(in the rows, 128 means zero)
These are runs of 7 systems, one row a step. Runs of the same system follow the same rule from any start.
seq 1, S (9 x 22):
[[109  99 148 114 163 150 155 104 158 102 108  78 107 177 163  86 129 100
   81 131 128 180]
 [ 74 186 117 118 147 153  93 147 128 134 115 113 124 154 168 157  83 137
  178 120 115  81]
 [175 164 131 141  95 143 138 110  99 115 155  57 173  81 120 143 120 155
   97 165 142 118]
 [125  90  45 151 125 154 167 148 123  92 108 123  95 153 112  94 147  83
  118 143 137 108]
 [130  94 159 128 161 100 102 100  81 112  65 135 123 142 163 197 128 141
  156 132 155  96]
 [181 124 187 122  86 158 166 137  98 103 179 128 125 133 163 100 114 149
  146  87 112 114]
 [102 117  71 132  88 130 148 163 121 171 149 192 151 121  80 150 138 141
  138 140 139  77]
 [180  70 150 142 143  64 122  96 126 138  95 131 117  90  88 108 142 143
  137 131 145 162]
 [106 119 173  92 140 150 110 139 136 109 143 195  81 154 142 100 157  88
  125  90  93 145]]
seq 2, T, 9 rows:
[[158 123 126 149 116  91 167 147 151 113 149 125 120 163 161 134 172  91
   81  71 149 175]
 [109 148 116 157 148  84 133 145 185 193 123 194 158 139 142 148 151 131
  143  97 134 148]
 [181 173 162 155 145  91 139 101 171 154 130  95 157 116 136 129 160 118
   77 114 144 166]
 [102 161  79 138 141  95 113 156 173 133 134 149 107 153 123 135 173  68
   86  93 133 158]
 [ 95 158 140 144 175 106 113 109 184 169 104 135 176 133 164 164 140 139
  102 146 141 180]
 [154 204 113 166 157 136 138 123 172 113 131  86 124 147 175 111 150  81
   97 106 124 146]
 [ 83 187  88 138 141 112 110 147 152 160 119 142 148 151 137 199 155 104
   98 123 148 108]
 [148 153 110 178 155 107 128 114 143 112 105  86 173 118 191 167 141 131
  113 144 156 180]
 [149 165 102 170 150 143 153 139 143 113 108 158 120 172 178 148 176  73
  116 108 140 100]]
seq 3, T, 9 rows:
[[120 104 121  95  89 148 143 115 107 148 148  87 141  99  52 109 105 158
  105 173 128  96]
 [116  75 102 113 143 124  89 118  99  90  92 115  73 102  82  87 109 115
  158 152 111 137]
 [ 90  95 195  66 139 186 108 109 101 108 126 151 112 142 135 119 108 144
  137 149  96 115]
 [109 134 124 106  87 166 143 145 120 125 169  76 127 131 126  84  61 165
  162 127 101 110]
 [131 131  99 119 110 155 105 125  91 131 123 139 125  75  61 118 114 140
  158 175 116  66]
 [125  52 145  91 120 142 125 105  68  78 105  90 100 129 107 132 116 137
  116 160 137 128]
 [100  85 145 105 121 164 119 148 101  98 129 164  93 141 153  91  88 142
  198 116  95 121]
 [137 130 175 100  91 168 149 113 102 155 163 126 155 114 105 113  94 184
  150 145 112  68]
 [148  96  88 119  83 116 128 140  89 104 144  91  94  89  58  94 106 134
  143 135 128 108]]
seq 4, Z (9 x 22):
[[108 150 145  94 137 140 103 136 125  85 132  67  71 163 153  99  93 102
  132  85 103 140]
 [ 92 193 131 112 119 188  97 131 111 129 154 145 171 105 143 175 124 139
  121 169 113  92]
 [146 115  91 146 122 139 153 106 125 110 122  38 146 103 109  96 104 143
  105 180 143 154]
 [123 125  86 127 144 137 111 132  89 104  76 128  78 150 111 150 128  99
  160 129 139  47]
 [165 107 177 127 100 126 147 116  73 102 141 108 162 135 176 200 133 157
  110 123 158 123]
 [164 119  95 170  99 156 166 157 119 114 153 144 131 106 144  70 100 148
  193 122 111 116]
 [146  99 136 125 118 103 149 112 123 192 109 167 146 121  61 148 146 151
  122 143 150  64]
 [159  66 142 122 107  57 112 141 106  97 137 125  87 119 119 128 128 130
  137  79 138 188]
 [ 94 105 159 114 136 170 128 141 136 136 137 234 131 143 155 114 143 125
  158 123  98 129]]
seq 5, F:
[[126 128 135 123 111 118 152 119 183 188 167 130 167  98  77  83 131 153
   88 147 119 174]
 [ 89 125 117 109 170 106  81 125 168 151  99 170  79 126  83  83 136  92
  143 121 101 147]
 [ 95 145 194  94 169 130  81 107 143 109 124 104 125 139 175 145 120 131
  106 122 109 193]
 [ 80 177 100 119 118 200 135 149 156 120 171 108 142 133 153  88 101 120
  126 148  92 139]
 [ 91 173  82 134 161 140  85 110 129 145  83  90 133 116 103 153 114 120
  131 182 134  83]
 [156 113 102 141 138 124 121 115  98  53 101  50  96 128 150 124 129  94
  103 137 143 159]
 [112 108 103 141 123 181 155 147  92  86 113 156 132 174 191 164 136 113
  142 136 137  92]
 [164 145 129 157 105 124 168 117 104 154 123  79 165 137 145 157  89 172
  158 131 155  63]
 [200 128  90 157  88 101 143 148  93 109 147 140 111  97  87 130 167 102
  122 106 143  93]]
seq 6, X:
[[106 100 153 109 134 111 115 146 128  82 136 131  97 172 188 146 135 106
  119  78 127 195]
 [112 185 133 147 112 170 138 148 137 161 160 172 186 124 181 156 113 160
  162 135 117  98]
 [173 151 108 141 114 137 156 102 114 143 118  62 133 110  73 110 124 131
  103 161 146  60]
 [132  67  81 133 130  80 109 146 110  82 109 129  76 125 104 127 151  90
  117 113 144 174]
 [108 101 180 130 143 120 136 128 142 147 125 196 165 147 191 164 142 153
  142 118 129 170]
 [164 197 166 135 110 155 157 124 145 169 156 108 137 141 133  99 105 143
  139  98 113  66]
 [133 154  66 124 100  98  86 144 103 110 140  92 107  80  58 142 133 111
  110 137 135 118]
 [104  49 112 138 145 110 144 120 149 124 109 156 149 122 131 122 152 133
  107 160 144 214]
 [123 137 191 121 166 141 145 114 163 165 105 173 110 181 165 105 129 120
  154  91 110  96]]
seq 7, U (9 x 22):
[[184 144 136 151 172 121  92  97 106  95  76 143  89  99 111 120 166  83
  136 137 125 102]
 [ 96  89 139 109 122 110 160 135 143 126 135 116 134 195 163 169 148 116
   69 103 158 169]
 [126 188 108 170 131 131 122 152 161 157 142 147 157 112 171 112  92 157
  204 114 106 125]
 [167 151 131 125 129 129 143 100 132 158 124 131 132 105  54 125 177 101
   70 155 139  79]
 [110  96  84 128 126  74 110 147 130  96 123  69 100 141 139 135 112 116
  120 103 145 203]
 [112 148 162 145 182 147 101 111 149 147  96 205 146 124 177 138 143 129
  164 144 109 129]
 [135 161 148 114 106 142 181 125 164 171 161  79 133 170 106  99 126 125
   76 107 130  96]
 [111 169  48 147 118 102  69 160 110 103 131 102 122  83 117 161 116 118
  152 136 132 141]
 [144  83 164 140 175 145 141  76 144 125  84 146 153 117 136 117 162 128
   92 183 137 172]]
seq 8, U (9 x 22):
[[146 146 128 119 133 101 148  97 153 157 114  35 118 142  79 107 119 126
   83 129 148 107]
 [113 162  90 147 160 114  69 142 115  71 103 111 105 118 173 164 135  91
  136 124 127 169]
 [110 119 153 143 159 169 173  99 171 161 113 155 181 157 171 131 149 135
   96 170 137 143]
 [142 181  89 156 123 119 155 139 149 151 125  64 110 156 126  99  90 125
  155  98 134  72]
 [153 159 103 152 136 103  90 120 100 108 106 128 149  90 124 204 176 107
   92 155 156 124]
 [142  78 120 165 144 125 186 122 167 119 119 119 140 153 171  88 144 118
  111 129 140 202]
 [112 166 104 151 155 110 127 140 150 174  91 160 113 166 139 148 117 122
  181  97 133  57]
 [176 178 159 135 108  92 127 114 134 148 158  95 164 103 117 168 157 133
   70 115 147 142]
 [114 121  48 163 134 124 131 162 165 101 132 146 112 122 130  82 148  85
  129 126 120 188]]
seq 9, C, 9 rows:
[[154 113  69 173 111  83 164 154 117 109 117 108 132 154 162 174 147 111
  121 100 178 132]
 [170 142 136 193 157 139 164 118 145 143 100 167 167 127 196 125 136 137
  174 131 132 119]
 [173 148 151 141 107 132 199 127 152 167 153 134 132 172 125 105 154 114
   96  89 139  77]
 [158 157  94 174 109  49 127 160 154 165 147 146 138 111 122 146 140 131
  148  74 148 146]
 [143 111 163 155 163 113 148 108 184 163 116 190 155 121 143  98 165 128
  120 130 123 187]
 [ 79 147 137 107 132 113 157 147 189 183 146 133 121 198 134 120 124 119
  105  79 128 131]
 [114 218 129 139 143  95  75 138 173 157 152 115 151  97 139 152 128 128
  121 108 119 167]
 [115 135 113 133 151 154 137 121 180 116 139 126 133 125 127  80 164  86
   61 155 113 200]
 [ 60 150  71 131 162 116 125 134 168 148  88  90 117 188 142 149 120 102
  108 131 148 126]]
seq 10, S (9 x 22):
[[126 101  81 167 127  77 136 165 142 131 111 141 104 153 159 118 104 132
  199  78 138 147]
 [172 170 192 142 152 142 113  96 125 147 119 184 158  94 141 153 169 127
  122 142 122 102]
 [135 114 118 123  86  93 180 157 156 150 173 103 115 171 110 108 134 117
   87  67 145 146]
 [111 158  83 170 158 102  80 147 148 145 104 193 142  89 140 145 135 129
  180 136 121 146]
 [171 140 200 124 146 125 156  82 157 146 129 103 146 139 134 115 164 117
   60 125 133 152]
 [ 81 165  72 134 118 111 119 185 160 133 148 130  98 170 145 120 111 100
  151  73 117 132]
 [148 172 136 158 155 117 100 100 136 147 111 123 193  78 149 179 143 151
  119 172 142 146]
 [157 134 114 143 131 144 184 124 160 115 136  81  98 170 133  63 141  82
   90 101 128 132]
 [ 86 167  83 142 144 107  83 153 117 126  99 149 125 141 156 207 131 116
  159 119 145  98]]
seq 11, F:
[[131 117 177  92 154 132 108  99 109  73 105  69  79 161 151 129 134  93
   89 115 128 152]
 [ 77 139  98 120  94 181 133 174 114  98 163 133 142 152 188 149 101 136
  152 124 113 127]
 [146 160 107 152 128 155 134 101 112 153 106  95 175  91 107 141 105 163
  143 190 137  66]
 [169 102  89 133 117  97 135 127  95  92 112  84  70 133  77 116 151  82
   98 114 147 106]
 [118  61 136 129 122 118 126 144  84  91 114 180 129 151 181 186 143 136
  150 116 145 146]
 [169 122 179 139  99 160 190 114 128 159 156 123 171 130 149 102 101 182
  152 131 125  94]
 [147 164 109 120  93  95 116 149 124 169 153 150 104 111  50 127 142 114
  126  95 130  65]
 [127  70 134 120 128  65  96 122 118 124 121 149 137  93 110 164 151 143
  109 132 149 205]
 [122  75 173 117 138 174 162 119 153 126 138 173 118 147 147  52 125 127
  139 131  95 161]]
seq 12, X (9 x 22):
[[107 124 123 115 129 163 119 137 107 128 109 135  90 143 130  97  80 141
  206 122 103  60]
 [143 115 161 100 116 151  88 102  58  71 129  88 127  83 125 157 118 146
  123 166 124 130]
 [108  56 110 113  86 175 175 158 107  98 166 152 120 141 132  88 113 136
  138 137 115 148]
 [123  95 159 113 132 129 109 113  87 146  91 171 119 121 118 145 101 165
  198 142 125  63]
 [177 106 191  98  99 141 125 112  83  84 161  80 110 100 126 101 105 148
  126 118 111 145]
 [ 90  93 101 100  82 150 117 172 105 120 176 194 117 107  97 116 118 140
  159 125 104 125]
 [126  75 178 107 135 123 125  88 114 162 101 133 148  99 100 121  94 192
  162 167 128 119]
 [154 112 176  95 121 155 119 123 113  89 152 122  68 119 107  52 117 107
  135 104  87 138]
 [ 52 116 133  71 103 139  74 151 105 128 155 158 127 111 105 164  99 157
  146 142 110 138]]
seq 13, Z, 9 rows:
[[179  97 178 123  80 134 159 140  90 115 170 146 117 118 140 100 103 161
  169  84 114 111]
 [123  96 126 115  82 125 134 146 116 168 166 194 146  88  68 114 120 164
  154 134 118 104]
 [124  43 153 100 130  84 119 109 126 142 115 145 110 104  72 104 126 150
  131 132 129 176]
 [ 89  87 181  71 138 133  94 132 122 113 132 175  71 152 122 102 122 116
  147  95  95 143]
 [ 79 141 196  70 114 159 101 124 138 147 174 142 154 120 133 129 101 164
  117 134  97 159]
 [ 95 146 118  99 130 156  91 122 148 127 149  98 119  82  80  67  94 136
  130 167  91 160]
 [ 71 116 119  75 150 152  89 108 106 116  96 103  99 134  81 146 129 108
   94 174 127 105]
 [101 116 153  95 130 158  97 116  83  63 120  59 114 141 174 157  92 137
  127 141 126 144]
 [130 158 130 124 115 213 133 121  87  95 140 110 139 111 147 115 100 145
  155 168 105  74]]
seq 14, C, 9 rows:
[[155  96 177 132 141 150 114 110 120  90 135 179 144  92 164 118 164 127
  119 148 110 203]
 [ 60 107  95 103 109 168 176 155 148 162 140 141 130 186 112 113 108 135
  126 132 123  86]
 [148 195 148 131 141  84  70 107 124 149 116  76 127  89 112 147  93 152
  158 121 125 107]
 [154  88 146 116 123 147 124 126 109  68 146 153 105 109 127 106 181  86
   77 132 118 188]
 [ 53  90  64 128 123 138 150 153 135 155 106 138 144 171 133 155 100 150
  153 153 146 107]
 [164 184 196 129 160 134 100  86 125 135 110  79 128 108 152 119  97 150
  158 128 112 103]
 [151 115 116 109  87 144 133 157  95  79 174 145  97 125 104 130 175  78
   74 107 125 132]
 [ 93  91  56 163 126 109 137 142 135 154 101 133 166 116 124 150 100 167
  171 172 153 138]
 [166 131 214 123 173 151 130  80 135 130  92 117 100 147 150  85 119 128
  151 119 110 104]]

Name the system that made each run.
seq 15:
[[121 213  92 131 139 128  99 137 173 147 144 118 107 113  85 103 150  80
   96 121 112 119]
 [ 69 131  81 128 161 100 105 121 169 146 101  96 149 133 116 156 136 117
   84 161 148 182]]
 | X
seq 16, 2 rows:
[[125 171 115 130 129  60  90 159 146 148 133 159  99 138 116 165 161  92
  123  61 134 125]
 [122 122 143 148 134 122 138 122 170 147 149 147 194 106 162 137 146 153
   99 155 133 218]]
 | C
seq 17 (2 x 22):
[[125 119 187  89 115  91  83 121 101 110 147  83 129 118 145 166 101 160
  118 104 131 184]
 [114 136 117 123 130 205 118 141 121  85 152 171 115 101 136  70 125 108
  156 159  80 134]]
 | Z
seq 18, 2 rows:
[[ 78 111 164  59  96 135 123 142 127 166 162 148 105 148  79 115 101 148
  130 103 108  97]
 [105 143 139  92 115  93  52 133 115 138 150 122 125  67  81 142  99 159
  145 134 114 159]]
 | C
seq 19:
[[ 47 144 110  87 126 174  91 160 145 119 158 143 112 130 139 103  92 130
  151 134  86 154]
 [ 92 170 139 105 158 166  83  92 122 134 107  81 149  99 113 140  99 147
  121 193 114 113]]
 | F
seq 20, 2 rows:
[[142 176 142 150 135 163 123 112 113  94 133  83 178 116 199 174 130 136
  104 160 136 147]
 [151 148  67 163 117 187 174 146 130  94 137 105 112 139 137  78 139  85
  122 141 119  98]]
 | C
seq 21:
[[184 184 116 154  95 149 140 140 134 109 183  92 140  82 120  81 133 117
  110 122 110 143]
 [ 88 115  47 144 142 125 142 140 145 137  94 143 132 157 111 158 170  86
   87 157 157 117]]
 | S
seq 22 (2 x 22):
[[125 148  72 171 135 133 102 162 148 110 140 193 134  85 143 103 147 107
  161 134 107 178]
 [107 104 149 124 159 146 175  85 169 178  93 116 156 168 111 119 142 136
   79 174 145 112]]
 | C
seq 23 (2 x 22):
[[ 36 141  64 117 140 120 106 159 159 155 117 148 131 164 126 169 119 121
  134 132 134 124]
 [161 177 178 143 156 124 113  80 156 157 120  85 167  89 135 114 108 163
  128 156 121 146]]
 | U
seq 24 (2 x 22):
[[149 149  93 144 139 193 127 123 108  59 125 112 106 113 137 102 162  72
  100 164 116 126]
 [ 59 102 109 106 141 134 136 131 119 148  87 125 130 195 147 185 108 139
  140 135 150  81]]
 | T
seq 25, 2 rows:
[[102 168  43 167 142 150 117 141 151 149 111 119 149 102 117 108 103 134
  170 176 119 105]
 [178 121 171 129 168 121 137  68 124 116  78  72 105 141 114 118 151 105
   86 137 145 111]]
 | C
seq 26:
[[167  88  91 157 122 123 192 125 136  97 118  74 115 159 133  97 148  99
   86 128 154 151]
 [128 145  93 178 160 104 123 140 130 134  77 161 125 158 179 172 135 116
  177 108 149  87]]
 | C
seq 27, 2 rows:
[[104 134  83 138  91 104 152 181 176 160 184 161 141 141 125 115 139 119
  114  89 126 179]
 [143 147 132 158 168  97 129  95 184 193  94 148 164 101  98 113 148 138
  117 158 136 139]]
 | T
seq 28, 2 rows:
[[114 193 126 135 152 112  96 149 155 127 123 148  93 160 165 140 144  77
  134  67 114 121]
 [122 184 133 150 131 145 141 128 169 146 159 129 196 122 174 161 158 127
   76 143 133 174]]
 | Z
seq 29:
[[124 156 107 135  96 110 164 164 122 136 146  97 125 190 156 175 129 112
  109  74 161  86]
 [183 183 108 196 129 116 122 133 143 134 138 140 173  72 158 132 138 139
  159 134 128 146]]
 | C
seq 30, 2 rows:
[[148 181 147 115 116 178 135 120 149 128 172 100 121  97  98  52 115 119
  107 140  90 122]
 [ 62 127  72  91 126 127  98 133 129 146 118 102 104 127  52 134 119 120
  105 159 131  97]]
 | T
